Each row is where one point has got to under a steady rotation. How many ticks took it there?
The counts run from 0 to 223.
[130 112 127 166 117 113 135  90 134 117  79 112 131 139 153 109 123 116
 133 140 104 152 167 137  61 159 110 128 112 138  95 106 178 177 112 128
 164 118] : 7
[141 100 145  70 134  94  88 129 178 155 126 153  87 132 109  99 162 139
 115 149 127 125 103 109 143 105 138 101 117 105 108 157  96  93  82 122
 122 127] : 101
[120 122 103 106 182  87 136 153 155 109 141 119 161 155 112 110 157 179
 104 143 140 125 119 124 130 126  88  82 155 146 190 143 104 130 126 140
  83 130] : 211
[135 144 206 139 124 121 128 102 120 130  99 170  98 119 120 111 101 124
 142 177 115  72 143 102 140 120 158 123 129  99  99 144 120  97 123 124
 146 167] : 112
[ 92  86 109 108 117 183 105 144 112 129 165  93 143 136 121 182 170 125
  95 128 116 123 140 112 170 148  89 145 173 116 163 118 105 108 145 123
 135 104] : 145
[129 117 146 128 131 113 152 158 142 104 178 143 143 131 117 110 135 131
 156 147  71  91 112 104 191 125 165 157 154 132 162 136 114  84 132 123
 134 167] : 35
[160 131 115 129 129 103  79 122  96 159  88 131  75 129 120 135 130 119
 101 106 146 103 103 142 130 115 175 156 102 127  88 133 148  88 104 156
 132 165] : 177
[156  95  57 127 100  85 127 129 105 132  70 106 117 139 132 151 106 101
 114 122 127 165 129 142  97 125 130 117  99 140 111  71 162 154 108 111
 109 138] : 13
[109 100  97 162  88 182 143 127  40 140 113 110 123 115 134 179 161 121
 121 104 105 106 125 152 135 125 100 146 137 133 130 110 149 148 124 110
 104 115] : 74
[119 144 174 114 113 119 142 135 175 115 128 149 155 106 127  76  94 117
 138 152  74 108 113  77 165 135 127 111 125 111 145 157  90  97 167 106
 140 139] : 39
[121 152 215 137 120 113 121 119 142 120 111 149 107 129 121  91 102 129
 159 155 101  74 139 103 128 135 169 116 141 107  94 139 108 113 123 139
 166 163] : 111
[149 125 119 185 125  84 161  99  92 135 106 146 126 137 129 119 138 105
 125 144  92 153 150 149  88 117 121 137 131 159 104 129 181 189 109 131
 131 108] : 5
[ 97 132 124 134 139 125 131 123 128 119  81  99 165 134 147 159  89 145
  90 131 161 134 158 143 127 181  82 117  95 133 125 155 157 115 161 112
  84 172] : 131
[135 180 152 172 113 102 162  96 121  94  89 150 119 121 121 120  91  94
 145 135 123  93  84 118 127 151 182 109 104 126 120 105 169  91 159 144
 127 133] : 117
[117 120 145  84 166 124 125 147 167  98 115  90 154 150 124 105 121 155
 130 135 166 134 149 105 128 130  85  87 184 125 156 113  61 133 118 141
 137 130] : 214
[136 133 132 202 135 145 157  87  65 112  90 142  90 123 129 150 124 109
 124 136 122 124 149 134 114  94 123 139 126 125 118  77 161 157  80 114
 159 113] : 2
[191 150  89 140 150 115  81 114 123 165 122 167 104 104 127 115 133 159
 118 106 110 124 133 126 124  66  96 150 118 103 138 109 108 120  92 129
 179 121] : 165
[192 141 132 136 174 106 123 104 143 126  84 132  99 130 150  83 140 146
 139 100 134 161 128 140 124 103 142 165 123 128  92 148 149 121  71 155
 161 162] : 170
[122 181 182 168 124  98 159  95 120 125 123 177 139 130 124 143  84 158
 160 149 148 120 120 146  76 134 123  95  89 110 124 131 155 121 151 102
 100 124] : 121
[ 93 116 162 148  96 162 122 115  81 166 130 110 131 142 134 150 171 141
 104 114 116 123 142 164  92 172  98 121 158 131  92 175 158 152 156 140
 115 101] : 69
[122 142 155 140 123 149 130 127  56 123 131 106 126 151 122 163 127 109
 112 107 197 161 126 157 106 130 143 125 179 136 104 121 133 144 158 163
 130 101] : 64
[135 139 140 135 110  85  90 135 112 150 133 135  89 155 119 139 158 134
 127  92 146 121  72 165  89 130 195 134  98 128  83 135 156 105 113 162
 121 131] : 179
[114 183 153 191 141  97 145 116 123 116  95 166 127 127 126 132 106 165
 146 139 104  70 126 144 116 156 143 112  96 120 135 141 169 101 147 124
 117 162] : 119
[125 110 146 135 141 186 170 132 131 115 140 114 126 115 142 118 190 163
 142 102  70 137 121 124 173 123  81 116 158 105 158 131 106 131 102  95
 125 113] : 151
[129 151 114 151 132  85 160 102 117 115 118 135 175 142 130 150  84 109
 111 145 176 162 127 154 107 165 128 129 117 161 122 160 181 125 176 130
  79 136] : 128
[198 160  99 129 146  98 115 115 130 139 131 153 109 122 123 104 126 123
 141  97 142 170  97 137 101  68 146 147 127 125 117  97 120 128  92 147
 178  98] : 167
[130 154 160 135 152 137 106 128  45 157 121 131 109 139 123 178 126 161
  88 116 186 130 143 166 117 102  97 113 164 121 102 151 120 130 135 154
 113 133] : 62
[106  94 156  73  89 122 110 172 152 135 190 135 127 142 118 144 138 158
 169 148 100 114 113 125 140 125 139 114 124  90 139 116  84  97 121  85
 109 143] : 30
[141 153 208 128 128  84 154 126 137 116 130 165  98 146 107  79 130 124
 163 143 113 119  90 119 121 116 193  96 144 127  97 151 122 116 114 138
 118 128] : 109
[116  82 143  85 109 125 133 177 168 124 120 106 120 142 136 127 154 156
 154 128  76 113 108 125 175 150 144 115 115 108 126 135 107  89 108  92
  84 184] : 28
[139 201 132 152 152 101 157 133 156  83 146 152 152 113 120  96  90 129
 142 109 129 128  76 109 137 107 140 122 116 126 176 102 109  98 158 148
 149 111] : 45
[ 89  95 121 128 152 120 147 124 166  98 138 119 183 128 133 113 118 148
 102 191 123 102 162 101 119 149  75 139  93 142 170 151 120 126 137 109
 109 162] : 203
[100 117 194 140 101 139 105 144 100 131 124 118  89 139 139 141 124 147
 157 125 143 102 128 159  95 139 176 147  94 113  65 138 122 119 103 128
 131 172] : 183
[111  95  98 113 114 158 122 151  96 143 164 107 150 134 112 171 175 116
  83 121  94 120 123 121 183 129  97 126 181 132 168 131 109 113 143 119
 114 108] : 146
[136 133 113 205 131  95 133 102  81 137 123 156 114 144 122 141 149 127
 119 136  94 126 161 148  80 103 124 149 144 156 119 107 182 181 105 139
 153 105] : 4
[101 122 120 126 144 137 130 111 115 123  97 107 153 136 140 182 103 158
  98 137 185 149 148 152 129 167  73 116  90 123 134 150 153 100 149 101
  75 150] : 132
[179 146 117 123 133 141 128  98 169 149  76 140 123  92 151  66 124 133
 121 101  79 157 116 107 127 109  79 116 118 100 128 121 115 141 109 123
 169 109] : 162
[111 124 187 130 107 135 127 138 113 121  98 108  83 136 146 122 120 133
 163 103 150 124 104 159 110 141 173 125  87 118  60 139 134 129  98 128
 112 166] : 182
[ 91 104 114 164  85 187 119 129  50 149 104  95 122 120 138 176 142 127
 114 102 100  98 139 141 124 135 101 140 135 124 122 101 133 152 138 119
 132 126] : 73
[128  80  98  93 127 125 110 145 193 122 129 100 138 116 145  92 125 146
 154 109 127 162 121 114 103 102  97 139  90 122 131  89  72 151  69 104
 151 128] : 91
[132 146 128 173 147 114 144  89  91  91 116 141 146 138 132 176  65 127
 141 162 192 118 152 137 113 137 130 161 109 134 135 104 163 108 159 120
 117 160] : 125
[131  94 134  89 151 105  76 133 204 117 123 106 109 148 135  81 170 138
 127 138 120 117 110 103 135 143 157 138 129 122 123 143 107  94  77 147
 166 145] : 99
[144  94 112 150 117 119 121  89 114 150  68 134 111 122 149 137 128 129
 109 164 107 142 177 136  90 143  85 137  91 119  94 114 177 148  96  97
 123 140] : 9
[140 201 141 165 170 101 149 140 153  88 125 140 159 116 129  85  89 145
 129 105 120 113 105 107 136 113 126 123 117 134 176 124 107 110 154 158
 156 149] : 46
